In the data rows, the value 128 means zero.
Here are some points, each followed by its number:
[158  84  92 177  71 166 118 179 124 105 102 127  85 116 143 175 148  98
  92 155  80 130 138  86 154 128 136 180 108 103  91  74 150  75 163 146
 167 126 135 142 166 156 108 120 118  80 112  96 170 173 143 186] 0
[154 165  83 140  84 133  96 164 109  90  74 103 137 147 119  97 153 171
 142 123  99 117 177 127 143 110 131 174 116 135 169 100 157 146  85 125
 157 186  80  77 116 180 160 167 105  88 127 107 181 152  78  98] 1
[167 126  79 142 142 116  77 131 157  94  87 151 111 121 178 140 163 165
 151 101  90 169  94 157 130 145 114 161 108 172 135  80  98 179  89 105
 180 175 124  85  77 154 132 118 103 136 177 125 150  98 113  82] 2
[126 106  75 166 149  77  98 111 174 136 145 106 142 123 141 153 159 124
 168  79  93  98 164 147 159 134 116 171  84 144 120 117  87 179  87 101
 126 186 115  83  77 102 154  96 138 108 177 168 181 132 163  93] 3
[ 78  87 179 151 181  81  90  96 168 175 156 121 148 125 134 164 179 139
 142  77 160 126  73 179 117 132  92 152 103 159  89 174  74 146 103  99
 154 126 113 172  86  93 117 105 131 127 108 142 140 115 167 113] 4
[ 93  82 183 112 151 162 144 133 168 125 160 177 109  90 145  97 148  72
  96 142 138 130  77 142 120 104  92  87 129 125 163 169 100 153 126 109
 163 117 117 185 177  80  78 135 121  84 173 179  77 104 152 160] 5
[ 72  82 163 127 173 120 142 118 183 175 182 151 100 116 163 142 146  95
 174  75 103 122  86 110 102 113 110 135  95 155  81 178  79 127  94 105
 128 171 126 172 147  76 132 139 108 151 166 148 161  89 156  93] 6
[106 141 146 109 181 181  83  94 153 181 171  93 152  73 147 118 133  76
 133 112 106 163  83 127 115  95 173  74 101 157 126 176 137 153  92 131
 172  89 100 159 125 102 139 165 125 119 168 161 118  89 148  85] 7
[158 143  98 146 101 138  81 157 101  97  82 114  81 142 106 183 118 173
 148 172 155 132 116 162 107 147 129 169 166  86  89 111 181 138 124 109
  96  78 154  88 134 178 167 126 136 175  93 120 126 163  85  76] 8
[ 85  89 135 129 181 101  77  83 179 125 143  99 148  80 169 160 131 134
 153  88 153 174  75 179  83 139 121  76  95 170 102 167  92 164 126 116
 148 130 113 179 110 113 147 144 118 156 164  96 107 111 163 141] 9
[ 76 115 120 105 177 107  88 103 183 172 162  99 113  93 165 140 142 134
 155  73 123 174  81 166  98 119  95 132  90 153  78 145 109 179  89 144
 174 141 154 127  88 128 158 131 114 149 173 127 150 102 165  78] 10
[163 152 150 125 103 172 187 177  72 110 104 134 170 166 115  90  98 156
  77 179 129 119 181  99 152 113 123 130 142  73 146 109 170  79 161  92
 124 147 176 140 164 154  84 139 112  95  77  94  85 137  89 121] 11
[104  91 150 138 173  86  88 103 183 153 132 125 137 121 169 153 142  93
 174  73 129 145  99 142 163 139 101 115  77 155 126 117  74 157  81 122
 165 175 111  92  99 106 132 111 155 112 181 179 168  82 165  91] 12
[173 158 101 144 155 162 140 146  92 114 121  97 178  90  85 127 116 180
  73 170 151 141 172 136 115 162 149 154 179  79  87  76 183 101 133  83
 122 108 169 131 112 165 117 152  94  99  79  73 142 134 109 126] 13
[ 82  97 142 114 171  92  85  90 181 157 145 138 124 129 165  75 159 108
 155  73  88 145 107 160 137 119 112 104  80 172 126 117  77 168 103 148
 165 186  96 144 134  84 149 115 125 132 179 153 179 104 165 100] 14
[173 119 166  94 103 170 155 157  98  99 130 134  85 181  85  75 135  80
  70 144 103 113 172 105 133 110 127 152 162 153 182 178 146  75 178 138
 163 152 111 170 127 141 100 159  90  91  88 118  81 117 124 143] 15
[128 115 185  83 164 157 101 122  81 129 171 179 103 151 139 131 135  74
 153 120 138  87  73 142 143 117 162  89 173 144 113 174 111  90 170 148
 157  82  96 183 155  84 132 105 125 101  99 164  79 111 109 180] 16
[ 91 119  81 166 155  94  85 105 174 146  89 142 155  84 145 108 129 139
 168  77 116 132 109 170 139 149  97 124 101 166 148 113  72 179  76 164
 157 186 113  88  92 130 126 102 118 134 177 161 181 100 156 126] 17
[137 147 101 172  80  94 107 120 144  75 113  84 118 123 156 110 174 141
 151 127 101 178 183 105  89 167 181 176 147 157 130 139 165 122  98 105
 159 139  78  94  77 117 132 170 129 162  79  90 116 156 152  89] 18
[171 160 105 118  84 179 181 131  72 116 130 116 111 160  80 157 150 152
  92 183 134  89 181  86 146 110 123 148 147  96 167 126 165  77 137 101
  81 143 176 122 127 169  91 137 142  95  75 105 109 156  78 167] 19
[156 171 107 161 140 170  94 129 103  94  74 112  96 123 124 121  98 180
 148 175 127 178 131 144 115 152 118 132 166 107 107 137 183 153 118 144
 146  80 141  88  86 175 162 167  79 158  97  88  83 137  76 104] 20
[ 74  78 146 135 168 110 107  72 174 166 132  82 107  88 171 168  83 165
 125  99 147 176  86 131 143 121 138  76  93 155 100 148 120 179 109 140
 157 115  91 185 155  95 113 154 118 177 162 151 126  95 130 119] 21
[ 82  71 144 118 134  94 124  88 179 114 141 175 100 101 167 127 131 132
 151  81 177 158  79 142 124 128 108  74  97 181 115 102  77 170  92 138
 111 108 111 163  88 149 156 124 155 145 171 148 168  93 182 167] 22
[152 106 133  73 123 103 170 114 142 107 121 173 139 129 173 168 163 121
  99 127 145  85 157 108 152 175  97 135 155 131 169  87 116  88  81 118
  72 186  78 161 142 145 110  98 179  91 162 181  96 150  85  85] 23
[ 87 160 109 155 149 177  88 138 144 114 115  95  77  77 119 101 109 171
 125 116 164 182 166 134  83 145 153 102  90 131 139 128 174 177 100 148
 178  76 124  81 145 123 156 159  86 166 171 105 133  93  98 121] 24
[100 123  75 174 138  84 131 122 159 155  89 110  79 166 102 164 129  98
 144  81  95 148 112  84 172 156 136 161 116  77 150 104 176 131 139 131
  94 147 115  77 110 171 178 183 142 153 121 118 183 169  94  93] 25
[ 76  95 153 122 179 101  98  88 183 151 162 106 144  93 167 136 127 111
 174  73 145 165  75 157 135 136 103  83  90 170  98 154  81 161 116 125
 154 143 117 172 121  84 106 128 131 119 179 146 155  80 176 113] 26
[ 98 110 144 120 108  79 135 125 133 151 180 151 178 119 145 108 159  89
 159  97  95  76 135 155 167 167 153  83  88 127 139 126  72 153  76 116
 135 184  93 116 108  80 100  85 144 121 175 170 185 104 165 176] 27
Which three points above are nearest to each new point, looking only along the 3 directions in which the numbered points spread most? Their numbers follow each, nearest first.
[152 180 179 114 108 136 170 174  88 133 108  93  79 162 100 116  96 182
 101 157 142  83 170 127  96  84 118 158 140  70 146 111 178 146 126 138
 161  93 145 101 136 154 167 126  79 149  75  81 124 173 107 124] --> 13 8 0
[152  89 170 140  73 101 179 129 118 112 106 147 181 181 137  88 133  76
  92 142  80  72 144  97 178 162 112 115 155 155 172 126  96  81 137 166
 146 186 104 163 134 123  91  81 151  84 123 159 116 108 122 173] --> 23 15 0
[160 167  81 144  99 157 114 138  94 110  87  88  98 149 119  84 129 180
  88 105 114 182 155 162 100 132 116 174 123 138 172 145 176 157  79 151
 163 130 132 127  95 141 117 170  81 177 112 135 105 154  76  76] --> 8 18 20
[163 121 120 151  71 107 181 142  92 101 132 168 181 158 108 136 129  85
  99 166  84  74 172  88 146 158 149 104 153  92 182 119 137  75 142 114
  85 178  98 105 127 154 110  79 170  80 127 161 148 134 117 184] --> 23 0 19
[ 82  76 118 112 177 127 122 103 183 177 182 106 131 134 108 157 155 145
 159  86 149 100  90 168 115 106  82 143  95 140  72 122  96 174 122 131
 161 156 167 140  95  78 149  98 125 138 160 135 174  89 169  78] --> 22 4 14
[121 115 120 114 145  73 114 101 166 151 162 142 159 155 130 160 137  89
 125  81  88  85 133  97 154 171 151 135  80 142 167 106  77 127 105  94
 118 184  85  98 127  91 162  74 175 104 184 177 181 113 172 143] --> 27 3 12
[165 141 137 129  71 123 187 170  81  99 100 160 142 164  89 131 124 115
 101 177 108  74 181  86 146 132 157 126 173  77 178  93 161  81 150 105
  83 149 154 111 153 154  91 100 168  75 114 120 113 139 120 178] --> 19 11 0
[117  89 159  92 164 172 118  96 140 181 175 116 165  95 124 151 170  98
 101  84  75 141 109  84 154 134  82  87 134 118 137 130 111  70 170 144
  74 104 106 183 164 106 158 183 127  78 177 129 157 124 150 150] --> 5 16 6
[ 80 139 129 157 162 110  83  96 118 144  93 138 105 121 104 147  77 147
 120 162 145 178 114 166 154 106 155 182 125 170 133  87 165 114 152 159
 167  76  87  92 134  93 180 174  84 175  75 101 113 137 130 102] --> 24 20 18
[ 78 173 185 127 147 168 111 138  81  94 143 173 100 103 176 114 116  82
  92 129 123 169  75 138 152  84 105  72 160 109  89 180  96 116 163 157
 141  80 126 133 168 119 154 163 134  99  88 153 137 111 148 182] --> 16 5 7
[ 80 126 183 109 173 116 153  79 133 166 154  99 144  75 160  97 122 158
 144  94 121 178  77 138 107 102 101  72  86 168 150 182  87 155  94 155
 163 115  91 179 147  82 117 137 114 166 136 172 131 108 133 128] --> 7 21 9
[178 171 118 155 127 101  83 177 120  88  74 151  96  99  74 181  83 169
 181 142 160 124 122  95 163 102 153 104 136 112 143 106 131  90  83 166
 109 136 119 148  90 173 156 163 168 108 138 127 150 141  91  80] --> 18 25 0
[104 126 118  75 164 170  98 131 135 127 145  77 103 108 163 153 159 150
  96 142 147 161 129 177  89 132 183 117  86 138  96 122 157 172 170  83
  87  76  83  94 151 108 102 154 112 175  79 120 116 182 139 176] --> 24 7 20
[165 126 111 131 114 138 101 179 148  92 154 162 100 142 124 147 172 154
 148  94 164  91 122 157 176 156 105 182 119 133  72 169  74 138  83 181
 100 110 145 114  79 167  87  79 101 119 177 129 135 115  85  89] --> 25 18 2
[163 115 150 155  75 110 181 153 114 120 139 166 181 158 100  99 107  72
  77 144  97  74 168  86 148 119 134  91 171 125 174 124 103  81 152 131
  87 184  96 131 138 121 104  81 160  84 162 142 174 113 141 186] --> 23 15 0
[154 171 144 103 142 168 170 161  72 107 126 101 142 151  95 131  94 163
  86 183 175  85 157 110 128 108 108 145 160  73 135  91 178  75 155 114
 113  84 182 131 179 147 119 137 123 132  79  90  85 171 100 121] --> 11 19 13
[117 154 185  79  80 149 168 166  96  88 117 106 139 171  93 136  72 152
 142 159 114 167 179 108 182 128 147 130 142  86 120 100 150 109 178 172
  89 126 176 109 101 132 123 161 127 156  77  83  77 104  91 143] --> 13 11 0
[173 102  90 183 108  86 185 118 161 166 154 171 113 147 158  90 124  78
 153 129 101 115 133  97 128 143  92 113 149 138 150 165  83  73  83 157
  74 180 124 133 123 136 106  72  97 134 142 168 174 106  96 182] --> 23 27 0
[ 89 169  79 127 162 136 103 111 172 120 115  88  96  86 137  92  96 173
 142 105 123 182 140 149  76 108 162 167 116 118 107 141 178 179  85 153
 174  84 148  81 136 147 158 154 103 164 129 101 159 132 126  76] --> 24 18 20
[156 123  79 148  71  88 168 140  75 168  93 171 100 179  80 129 172 167
  94 110  84 130 183 116 163  84  90 174 112 140 143 119 133 135 157 153
 105 184  96 118 129 158 121 150 105 112 103 101 137 178  81 150] --> 0 1 23
[132 128  75 142 108  75 105  81 181 138 145 116 129 153  93  97 159 145
 170  88  80  98 170 129 159 139 125 174 138 164 148  91  83 159 107 103
 148 186  91  88  79 119 162 122 108 112 179 168 179 119 156 115] --> 3 2 17
[145 167  75 164 138 110  96 144 150 110 100 112  96 134  82 183 137 169
 174 131 103 117 161 134 156 147  97 178 127 103  85 124 174 170  83 120
 113  91 161  79  82 180 165 122 114 140 129 101 155 158  91  78] --> 18 25 1
[160 158 144 140  80 168 185 164  72 101  95 132 176 171 100 103 111 104
  88 179 129 113 172  75 154 121 147 115 155  86 148 119 165 107 185 125
  76 139 178 120 153 126  91 144 138 106  86  83  77 134  98 160] --> 11 19 15
[178 117  88 138  75  81 163 129 122 101 102 166 152 147 106 127 155  93
 109 168  73  74 177 108 154 143 131 169 149 133 180  83 133 114 126 120
 102 186  89  92  99 162 113  79 157  91 142 172 176 141 104 165] --> 23 0 1
[176 139  94 116 134 162  77 122 146  81  76 106  96 145 141 151 114 154
 146 120 171 180  90 181 102 173 112 117 127 166 124 130 172 155 155 133
 126  89  98 111  86 162 165 159 108 177  99 103  79 139  89  85] --> 24 20 8
[ 78 110  75 148  86 127  79 179 124 110  93 129  92  77 119 166 142 182
 153  97 140 102 101 179 107 167 110 169 138  96 156 152 176 129 137 174
 157  84 174 166 136 160 121 118  84 143  95 146 118 152 115  89] --> 18 24 8
[119  71 185 116 171 153 163 122 155 166 171 140 139 114 156 101 129  74
  94  94 142 145  77 108 135  91 112  83 106 166  89 161  81  86 146 127
 146 128 119 181 179  78  84 102 136 106 166 151 100 132 182 178] --> 5 16 6
[182 119 116  96 114 144 163  85 124  79  76 171 113 155 139  73 101 128
 107 107 166  87 164 131 104 178 123 130 149 140 126  83 181  79 139 135
 115 180 163  96  92 167 173  92 153 145 106 151 159 173  81 102] --> 0 1 25
[163 171 127 101 147 177 114 155 122 142  80  86 133  88 158  75  83 169
 101 168 121 180 157 103  94 115 129 132 112 144 141  93 183 164 120 151
 176  80 145  83 129 152 113 174  73 160  97  99 137 108 139  93] --> 20 8 24
[ 76 121 168 131 177 112 122  96 146 159 175 136 163  73 171 114 120 126
 122  99 155 182  75 131 104 100 138  78 106 179 109 169  81 138 152 116
 174  87  96 161 155  89  91 163 108 147 142 144  87  89 169 132] --> 7 21 9
[160 123  75 168 101  81 127  94 157 112 119 145 142 155 106 134 159 104
 161 116  84  76 179 112 167 149 112 171 142 146 180  87  98 151  87 101
 124 186  91  77  82 119 130  96 136  91 175 170 179 130 148 141] --> 3 23 25
[156 100 124  96  77  99 174  83 118 153 121 175 105  88 106  75 179 111
  70 105 125 113 144 175  96 108  86 180 129 159 165 126 168 161  92 133
  89 141 184 148 138 154 115 148 153 140  82 140 133 160 174  80] --> 0 23 25
[106  80 183  83 160 170 155 118  92 136 156 158 111 103 176  95 166 100
  75 164 127 113  73 138 113 123  88  85 160 133 141 171 120  73 139 148
 165 102  91 185 181 104  95 131 144 145 129 174  81 117 124 156] --> 16 5 15
